Each path below is one point turned by a fixed rotation once a step. After each direction that follows a path, write how fast that rotation turns it, in deg/step (0 if it stays still).
Each turn is a multiple of 5 degrees from 10 to 175, or 0.
Each row of a path follows its step; steps can be skipped.

step 0: [-2.42 -0.40  0.68  2.86 -0.85 -2.27  0.74 -4.27  0.16 -2.04  0.29  1.52
  2.88 -1.61 -1.17  2.20  1.87 -2.48  0.59 -1.14 -0.60  0.15 -0.19  2.99
  1.04 -1.11  0.45  0.71 -2.69  0.94  1.09  0.09 -1.20  1.04 -1.10  0.75
 -1.14  1.08  1.09 -0.68  0.52  1.20  1.09  0.55  0.91]
step 1: [ 0.32  0.67  2.13  3.04  1.51 -0.30  0.73 -1.04 -0.41  0.01 -1.22 -0.24
  1.61  0.47 -0.29  0.92  2.41 -2.32 -0.80  0.95 -0.81 -1.30 -0.28  1.73
  1.13  0.03  3.96  1.33 -0.47 -0.29  0.15  0.26 -1.93  1.06 -0.71  1.42
 -2.77  2.57 -2.05  1.67 -2.91  0.48  2.82 -0.60 -0.18]
step 2: [-0.77 -0.33  1.31  1.53  1.22 -1.92  2.47 -1.64  2.37 -1.64  1.64 -0.94
  0.44 -1.49 -2.75 -0.44  1.94 -0.80  1.10  0.21 -0.38 -2.93 -0.95  2.72
 -0.06  0.69  1.61  1.41 -1.94  0.55 -0.42  0.40 -1.81  0.26 -3.00  0.63
 -1.60 -0.44 -2.04 -0.46 -0.32  1.62 -1.48 -2.82 -1.47]
step 3: [-0.82  2.92  0.20  1.63 -1.64  0.00 -1.55 -1.99  1.54 -0.78 -0.57 -0.44
 -0.90 -0.36  1.02  1.12  1.83 -2.60  1.88  1.84  0.39 -0.26 -1.35  3.22
  0.27 -2.00  0.53  0.86 -1.67 -0.61  1.13 -0.53 -2.91  1.87 -0.76  1.06
 -1.49  1.02 -3.26  0.61 -2.34  0.24 -1.84 -1.53  0.36]
step 5: [ 0.97 -0.63  1.71  0.56  0.10  1.00  0.23 -0.28  1.22 -2.02 -0.03  2.40
  1.92 -1.61 -2.16  1.97  1.76 -2.80 -0.58  2.49  1.48 -0.81  0.29  0.48
  3.71 -1.15 -1.00  1.56 -1.52  0.00  0.77  1.35 -3.38  0.84 -0.65  1.78
 -0.22 -0.37 -2.10  2.53 -0.48  1.01 -1.42 -1.19  1.05]
step 6: [-0.78  0.77 -1.22 -0.20 -1.33 -0.15  1.38 -3.08  1.82 -1.74  2.32  3.39
  2.42  1.67  0.70  2.02  2.65 -0.97 -1.49  0.12 -0.91 -0.68 -0.54  3.35
  1.80 -0.57  2.40  0.07 -1.58  0.71  0.49  0.48 -0.98  0.38  0.90  2.84
 -0.18  1.04 -0.09  0.21 -0.69  0.86 -0.37 -2.50  0.74]
step 7: [-0.51  2.01  1.58  1.44  1.55  2.10  1.57 -3.00 -1.52  2.39  0.66  1.97
  1.36 -0.46 -0.54  0.29 -0.47 -2.44  1.36  2.20 -0.90 -0.35  0.45  1.66
  2.82  0.63  2.33  2.13 -1.24  0.74 -0.41  1.01 -1.73  0.10 -0.51  0.83
  0.17  2.63 -1.89  1.36  0.13  0.47  0.30 -3.27 -0.18]
step 8: [-1.27 -0.69  0.23 -0.44  1.90 -0.80 -0.04 -1.75  1.89 -0.84  1.25  0.19
 -1.37  1.16 -2.08  2.26  1.08 -0.31  1.51 -0.60 -2.04 -1.17 -0.50  3.28
  4.57  0.22  0.39 -0.90 -0.84 -0.79 -1.62  0.30 -1.53 -0.60 -1.02  1.48
 -0.60  0.48 -2.23  1.48 -1.54  0.40 -0.59 -3.79 -1.51]
step 9: [ 0.20  2.11  1.37 -1.59  0.23 -0.56 -2.96 -2.06  1.10  1.55  0.01  1.97
  0.13 -1.44 -1.16  0.72  0.32 -2.86  1.58  1.42  0.74 -1.13 -0.85  2.58
  0.90 -1.16 -0.03  0.19 -0.98  0.97 -1.39  1.91 -1.68  0.09  1.33  2.66
 -1.26  1.56 -1.81 -2.69 -2.06  1.21 -1.27 -3.07  0.03]
step 10: [ 0.82  1.23  1.27  1.29 -2.47 -0.38  0.51 -3.43 -1.29 -0.50  1.90 -0.06
  0.72 -1.41 -1.46  3.33 -0.17  0.85  0.62  0.04  0.97 -1.01 -0.87  2.51
  2.58 -1.17 -1.25 -0.83  0.70 -0.14 -2.71  1.89 -3.78 -0.15  1.53 -0.22
 -0.76  1.94  0.03  1.02 -1.02  0.59  0.56 -2.84  0.15]
step 11: [-0.37  0.53  0.82 -0.90  2.07 -1.62 -1.48 -1.13 -2.04 -2.62 -1.38  2.36
  1.41 -1.98 -2.01  2.75  0.09 -1.51  0.02 -0.46  0.54 -0.59  0.46  2.76
  2.59 -0.85  0.86  1.08 -0.39  0.28 -1.14  0.10 -3.60 -0.33  0.44  3.58
  0.48  0.12 -1.41  0.30  0.36  2.43  1.50 -0.11  1.39]
Speeds:
[ 0.06  0.41  0.42 -0.12  0.61  0.34 -0.41  0.19  0.67  0.75  0.42 -1.26
 -1.12 -0.40 -0.36  0.12  0.80  0.19  0.61  0.41 -0.19  0.03 -0.19  0.64
 -0.62 -0.31 -0.39  0.05  0.37  0.05 -0.18 -0.45 -0.05  0.12 -0.01  0.17
  0.06  0.24  0.21 -0.32  0.05 -0.33  0.01 -0.48 -0.69]	60
[ 0.15  0.56 -0.15 -0.53 -0.01  0.68 -0.36 -0.47  0.13  0.37  0.40  0.94
 -0.35 -0.03 -0.18  0.99  0.32  0.34 -0.48  0.57  0.04 -0.02 -0.70 -0.62
  0.49  0.94 -0.14 -0.12  0.06 -0.05  0.54 -0.05  0.84 -0.02 -0.20 -0.06
  0.42 -0.27 -0.67  0.08  0.32 -0.28 -0.11 -0.80  0.09]	25
[-1.35  0.19 -0.32  0.25  0.03  0.28 -0.49 -0.54 -0.97  0.27  0.37 -0.26
 -0.05  0.56  0.63  0.45 -0.45 -0.03  0.21 -0.04 -0.20 -0.33 -0.04  0.41
 -0.59 -0.22 -0.19  0.56  0.41 -0.17  0.25 -0.29 -0.73 -0.67 -0.46  0.01
  0.49 -0.48 -0.30  0.47  0.81  0.14 -0.17  0.14  0.21]	95
[ 0.31 -0.48  0.45 -0.33 -0.70  0.46 -0.41 -0.37 -0.10  0.00  0.07  0.10
  0.21 -0.61 -0.40  0.88  0.61  0.01 -0.78  0.47  0.32  0.30  0.30 -0.03
 -0.27 -0.88 -0.74 -0.15  0.21 -0.22  0.16  0.64 -0.26 -0.51  0.29  0.41
 -0.37 -0.38  0.98  0.18  0.36  0.07  0.45  0.61  0.40]	65
[-0.08 -0.23 -0.57 -0.61 -0.08  1.03  0.90  0.64  0.41  0.52  0.55  0.40
 -0.06  0.78 -0.15 -0.53  0.07 -0.44  0.01  0.43 -0.11  0.13  0.67  0.25
  0.43 -0.74  0.00  0.06 -0.36 -0.57  0.44 -0.04 -0.10  0.23  0.43  0.09
  0.60  0.35  0.31  0.48  0.38 -0.13 -0.88 -0.02  0.04]	35
[-0.32  0.42 -0.25 -0.14  0.06  0.50  0.72 -0.03 -0.65  0.40 -0.25 -0.82
 -0.48 -0.47 -0.69  0.57 -0.54  0.23 -0.37  0.33  0.00  0.11  0.66 -0.17
  0.56  0.60  0.86 -0.17  0.16 -0.01  0.03 -0.11 -0.54  0.18  0.41 -0.76
 -0.39  0.59 -0.04  0.58  0.01  0.03  0.94  0.37 -0.01]	115
